One turn sends every row of this set to another row. A few are shown first. Where does it send the rows asked after them?
U: [  3  -2   8   9 -49   8   1  13   7 -29   6 -10  -6 -18 -12  10   7   3
   0 -20  -4   2  -5   4   0   5   3   8  -3  20  -2   3  -1  -4   0]
X: [  1  -6   3  -2 -53   2  -5  -7   2 -23  10  -2  -3 -24   0  -1  10   1
  -5  -1  -6   3  -3   9  -5   7  12   0   5  22   2   4   4   8 -17]
A: [ 11  -7 -33   1  47  -6   1  -9   9  16 -13  -1  -1 -16 -20  -2  -4  -7
  -8 -10  10   0   1  19 -12   4 -28  -3   1  -8  -8   5  -2   2 -10]
Z: [ 12 -11  26  -7  23   2  16  -2   3   6  -3  -1  -9   8  40   8 -10   3
  10  -9   1  -2 -18 -15  18  -2 -42   8  13  -2  18   3  -5  -9  12]
R: [ 12  -8   7 -13  24 -13  -1 -14  -7  14 -10  -9  12  24  27 -12   3   2
   9 -17   2  -4  -6 -23  18   0 -45  11   9   4  16   0   9   1  12]
Q: [ 11 -10 -26   1  45   1   6 -13   9  12  -9   5 -12 -26  -7   2  -9  -9
 -10   2  10   1  -4  22 -16   5 -21  -8   5 -11  -6   6  -7   1 -18]
M: [  2  -3   8  -4  12   0   7  26   0  57  23   0  -4  25  24  -7  12   3
   1  10   5   2  -7 -23  15   0  19  -6   2  -2   9   5  -2   4  -1]
P: [ -5  -1  -6   8  -3   7   0  15  -2 -42 -15   8   0  -1 -10   1  -6  -1
 -12   4  -7   1   1   6  19  -4  46   3   0 -10 -18   7  -5  -1  15]
N: [ -7  -3 -12   1  -6   3  -5   1  -6 -38 -15  12   3  -3  -5  -9  -2  -1
 -15  18  -8   1   1   6  16  -2  51  -2   3  -9 -17   7   1   6   4]
C: [  3  -2  12  -3  14   0   9  30   0  55  24   0  -5  25  22  -4  10   4
   2   6   5   3  -7 -23  16   1  17  -6   3  -1  11   4  -4   2   2]
S: [ 10 -14  11 -19  20  -8   5 -27  -4  14  -1   6   0   5  50 -10  -2   1
   6   7  -1  -3 -15 -13  12   1 -32   0  20   2  21   5   3   5  -8]
W: [  4  -2   9  -4  13  -2   7  28  -2  57  23  -1  -2  27  19  -5  11   3
   3   6   7   2  -6 -24  14   3  16  -5   0  -1  10   3  -2   4   3]
K: [ 11  -6 -23   9  48   3  10   2  14  10  -9   0 -13 -21 -19  10 -11  -8
  -6 -12  12   1  -3  20 -10   3 -28  -2   2 -12  -7   6  -7  -4  -6]
H: [  4  -1  -6   1 -50  -4 -12  -3  -2 -20   4 -13   9  -8 -16  -6  18   0
  -2 -17  -4   0   5   0  -1   6   4   7  -1  24  -3   1  10   8  -4]
V: [ -6   1 -16   4  -1   0 -10   8  -8 -36 -20   4  10   7 -17 -11   0   0
 -10   3  -5   0   7   1  19  -2  45   2  -3  -6 -19   4   2   4  13]

K moves to A
Z moves to R
X moves to U
Now these:
N moves to P

One turn sends every row of this set to another row. A few are shown first. Where does it send the rows asked after them?
guzuf: [ -5  -9   1  10  13  10  20  14   4  23  21   9  -6 -37  15   8   3  -9
  -1  13   3  -5 -17  29   0  -6   7   8   2   8  -3]
roso: [ -7 -23 -13 -26   9  -9  28 -14  -9  11 -17   9  16  11 -11  16  13   4
  24   2   2 -26   7 -18  14  -6 -11  14  -8  16  24]
let: [ -4 -16  10   6   8  21  11   9  -2  17  14  17  -6 -30  13  10   0  -8
  -2   7   3  -2 -16  31  -1  -7  11  24  -2   7   2]
dit: [ 23   9  -1  -6  -3  -9   9 -18 -20 -11 -11  -2 -16  12  -9  23   8 -11
  -9  -5   3  34   6 -20 -16   3   1   8  -8 -12 -20]
rano: [  7 -16   7 -16 -14  -2   3 -43   6   6 -10  19  10   6  -2 -49  18   7
  -2  11   2  -1  15   0   4  -4   3 -15   3  10  -4]
timil: [  4 -22  -7 -30  13 -24  26  -4  -7   7 -15   8  20   8 -14  13  19  13
  11   5   2 -19   5 -11  15  -6 -13   4  -8  10  34]
vot: [  0  -8  17  -2  24  11  14  10   2  18  15  19 -10 -34  13   5  13  -9
 -10   2   6  -5 -13  32  -9  -9   9  13   7  -1   4]
fofi: [ -5 -16 -17 -29   9 -14  27  -9 -12  13 -16  13  20  10  -4  15  23  17
  12  -7   1 -18   8  -8  10   0  -8   6  -9  12  33]
Neba: [ -5 -23 -20 -28  -1 -18  24 -14  -8   4 -24  11  16  10  -3  14  16   8
  19   6  -2 -18  10 -12   5 -13 -12   7  -3  26  28]
vuziv: [ 20   7   8   5  -5  -4   4 -15  -9  -4 -14  -2 -25   4  -6  24  17 -16
  -1  -6  -4  30   9 -26 -18 -11  -2   7  -7  -3 -28]
Lutad: [ -2  -1   3  -1  18  18  13  12  -7  17  11  14  -3 -34  13   7   8 -11
  -4   3   2  -4 -13  36  -7   2  16  15   8  -4  -2]
nipu: [ 29  33  21   5   0 -19   3  16   2  18 -12  11 -24  13   2 -11  -9  -6
  22   5  -8 -10  23  -6   3   8   0  -5  22   3  -1]
nale: [ -3 -19  12  -9 -12  -2   2 -40   0   0 -15  16  11   5   2 -51  18  10
   1   2   5  -1  18   3  -4  -4   5  -9   7  12  -4]
semek: [ -6  13   8  -9   3   4  11  -2  37 -19   2 -23  -2  -5  29  -1   5  31
  19   3   2   0  -1  22 -10   2  -9 -11  -9   0   8]
monov: [ 24  25  26   6   2 -15   4  18  -2  22 -11   6 -23  12  -2 -11  -7   1
  20  -1   1 -10  28 -14   3  12   5  -9  23   7  -2]
setor: [ -1  10   9  -1   0   3  17   0  28 -21   3 -31   1   1  26   1  -1  31
  18   3   6   2   4  27  -8   2  -4 -15  -3   2   7]
sima: [ -2 -18   6 -15 -14  -5   0 -43   7   3 -10  24   7  10  -2 -47  16  11
   4   8   4  -5  19   5   6  -6   0  -8   3   8  -7]
gav: [ -4  10   3  -6  -4   7  11  -1  39 -17   6 -22  -8  -6  25  -1   1  28
  20   1   1   1   5  31  -5   2  -8 -10  -6   1   9]
ton: [ 25   6   7  -7  -3 -12  10 -18 -11 -20 -11  -4 -19  10  -9  21  15 -25
  -7  -1   1  30   5 -17 -26  -1  -8   6  -3 -12 -13]
varit: [ 27  32  17   1  -3 -16   1  15   3  19 -11   5 -30  10  -5 -14  -9  -2
  24   1  -1  -9  25 -10   4   9  -4  -3  19   3  -8]
zas: [ 24   9   3   4  -5   0  11 -24 -13  -3 -13  -8 -24   5 -11  29   7 -16
   1  -6   6  32   3 -18 -20  -4 -11  12  -9   0 -15]

vuziv moves to guzuf
Lutad moves to fofi
Now these:
zas moves to let
varit moves to gav
timil moves to ton
rano moves to nipu
nale moves to monov

One turn sends every row of this set to another row. A few are shown first. Where does it send the rows asked after them?
lova: [  9 -27  13 -15  -7   8   3  27 -18  36  43  22]
Dek: [ 19 -10  15  31   7 -16  -3  -5  14  14  29   3]
Zup: [ 27  -7  -2 -21  -7 -19  -1  39   8   7  37  16]
tavek: [ -4   5   8 -25   6  14  -7  -3 -10  -1  17  -5]
Domut: [ -1   0   8 -33   6  12  -8  -1 -11  -3  21  -1]
buz: [ -9  -7   6 -11 -18  15  -7  13 -18  37   9   9]
lod: [ 48 -36   4  19  -2   2  -6   7  14  18  12   0]
folo: [ 3 -6  4 -1 -3 25 -7 31  5 42  8  8]
somo: [ 35 -15  11 -10   6 -26  -5  16  28   4  34   6]
vedad: [  3 -10  -3 -29 -16  -5  -4  24 -22  20  28  19]
Gotol: [ 27 -19  -2  13  15 -26  -1   7   5  11  46  14]
sabaz: [ 20 -19  -7 -28   0 -27  -4  14  -8   4  37  16]
Gagoz: [ 24 -22   1  -8  13 -33 -10  -8  11   3  28   1]
luten: [ 26 -19  21   4  15  -9  -9   3  36  20  17  -6]
sasi: [ 10 -15  13  12  12 -16 -14 -20  17  19   9  -8]
Rufu: [ 20 -28  -6  -9  10 -14   2  25 -10  22  51  24]
koret: [ -2   5   3 -17  11  11 -11 -10  -5  -3  14  -7]
rali: [  4   0  -1 -18  20   7 -10 -12  -2  -4  17  -6]
Zol: [ -4  -8  16   9  -1  10 -11  -9   2  35  -1  -6]
talu: [ 39 -27  -1  -2 -25  11  -1  32  -8  22  17  12]
lim: [  6  -7  32  24 -11   4   0  -1   8  31  19   2]
Fatu: [ 52 -38   1   5  -6  -8  -5  16   9  10  22   5]
tusiv: [  5  -5  -1 -27  21   3 -10  -7  -5  -6  23  -2]
nos: [  0 -17  29   2 -16  18   2  15  -8  39  25  12]
dobaz: [ 11  -2  -6 -15 -12   7  -2  44  -4  27  27  17]
dol: [ 36 -30   4  22 -10  15  -7  12   7  28   2  -1]
bofe: [  8 -14  16   8  11  15 -10  10  25  38   5  -3]
soke: [ 49 -33  -1  -6 -18  -2   0  27  -2  13  26  13]
Vokug: [ 31 -25   4  13 -22  21  -4  24  -5  29   8   5]
Neri: [  3  -6   2 -36  12   7  -9  -5  -7  -5  26   0]

Gotol moves to Rufu
dobaz moves to folo
vedad moves to buz
Now these:
lod moves to Fatu
tusiv moves to Neri

One turn sends every row of this set to another row. A few are shown first. Where does it send the rows asked after them?
kes: [ 14  10  -2 -11  33  -9  -4   9  14  -8  30  -4  -9  18  -7  23]
puvim: [ 13  16  -3 -13  27 -14 -17  14  12   4  20   8  -3  20 -34  34]
Tolo: [  3   8  -4 -10  24   7 -17   7  26 -16  -8   1   4  41   8 -14]
nopem: [-24  10  26 -28   9  22 -18  33   0   6 -18  -7  -7  38 -24  25]
seve: [ -2 -13  -5 -19  22  35 -43  10  25 -13 -27  22  -2  23   1  13]
nases: [-17   9   5 -26  33  21 -20  28  50  -5  -4   7  -3  42  -5  -8]
Rulav: [-12  12  29 -20  11  36 -10  26  18   6 -24 -12  -2  41 -14  18]
darur: [-26  -2  15 -23  13  12 -13  27 -17  -1  -9  -8  -6  38  -8  33]
Zodak: [ 15  17   2 -22  32   8   2  14  40  -4  28  -3  -8  23   5  25]
baz: [-25   8  -7 -24  12  -5 -18  26 -15  16 -19  -5   1  22   1   6]
Tuvip: [-11   3   6 -42   7   3 -22  30  44  10 -13  24   6  -3  -8  27]
devif: [-12  23  12 -20  17  34 -26  34   0  -7  35  26   8  25   1  27]
dib: [ -8  -9   1 -40  27  18 -48  17  15  -3 -31  22  -8  15   0  22]
zon: [-21  32   9   0  34  22 -30   0   2 -11  13   5  -1  10  -5   7]
Zeriv: [ -8  -8   5 -21  14  15 -13  25  53   1 -10  16   3  -6   1   9]
nok: [  3   6  -8 -15  21 -19 -27   4   1  -5 -11  10  16  42   7  11]
lufo: [-21   7  -7 -11   3  34  -5  25  26   9 -15   0  13  39  20   7]
til: [ -7 -12   3 -28  29  29 -45  18  27  -3 -29  21  -5  15  -5  16]
Doku: [ 26   5  15 -28  23  12 -27  23  27  19  25  -6   3   7 -21  28]
kan: [ -5   4  23 -10  11  34  -2  17  12  -1 -20 -14   3  43  11  20]
fas: [-11   2  -4 -33  27 -18 -34  24   8  15 -12  19  15  41  -6  35]
Puni: [-26  24  20 -16  40  31 -26  19  32  16   9  15   9  18  12  44]
rer: [ 26  -3  10 -16  22  24 -21  23  34  14  31  -4   6  17 -17  29]
zezuf: [-24   4   6 -41  32   5 -30  39  39  16  -7  18   2  42 -14  23]
vasal: [ 13  32  36 -18  35  16 -26  24   5  15   6   5   4   1  -1   7]
fodig: [-14  -5  15 -12  13  19  -4  17 -10  -5 -10 -11   2  42  13  29]
pokuz: [ -5  40  25 -36  23  22 -27  30   1  -4  23  14  -1  10   0  10]
rez: [ 27  16   9 -40  16   4 -27  19  13   9  29  -5  -1   9 -16  28]
nake: [ -1  -9 -10 -26  16  28 -42   7  13 -19 -24  25   2  25   9  20]
ver: [-23   8 -13 -18   8  12  -9  21  -2   2  -7  -6   2  31  25   4]
surot: [ 14  25   6 -27  23  15  -5  24  50   8  21   7   1  29 -12  37]
dum: [ -5 -13 -10  -3   9  10 -12  12  35 -14  -3  17   8  -1   1   3]
fevem: [ 13   9  32   9  38  21 -25  23  10  21   7  12  16  11  -1  21]
Pof: [ 22  10  -2 -32  10  16 -22  17  12  -2  38  -2   3  17  -9  27]
gozo: [ -7  40  13  -3  27  11 -38  -4  -4   4  -2  12  16  13 -12  25]
dil: [ -2   5  15   8  26  32 -26  31   6   7  26  26  21  27   0  34]
toki: [-23  11   3 -19  13   7 -23  35   6  30 -31   1   4  25 -20  14]
fum: [ -6  -4 -17 -12  -5  -3 -21  11  13 -15  -1  24  14   3  -6  17]
Zin: [ 23   1  -1 -16  14  26 -20  19  25  -2  41  -2   7  21 -11  27]
Vok: [ -6  -6  -6 -38  21  18 -46  11   7 -14 -25  22  -4  19   9  25]
Rete: [-21   8   2 -11   8  31 -13  34  30  28 -28   4  10  37  -7  13]
mun: [ 12  24   4 -22  21   3 -16  24  32  12  15  12   5  29 -35  43]
ramem: [-10  35  20 -14  31  18 -34   7  14  21  -4  19  23  19  -2  48]
nebe: [ -9   7  -9 -34  -4  -8 -26  22  19  -2  -8  30  15   2 -12  30]
fodep: [-32  21  14  -9  45  35 -24  13  23  -3  22   6  -5  12   9  18]

nok moves to nases
nopem moves to fodig
devif moves to fevem
Now these:
rez moves to Zin
nebe moves to dum
mun moves to kes
til moves to Vok
Puni moves to gozo
lufo moves to toki

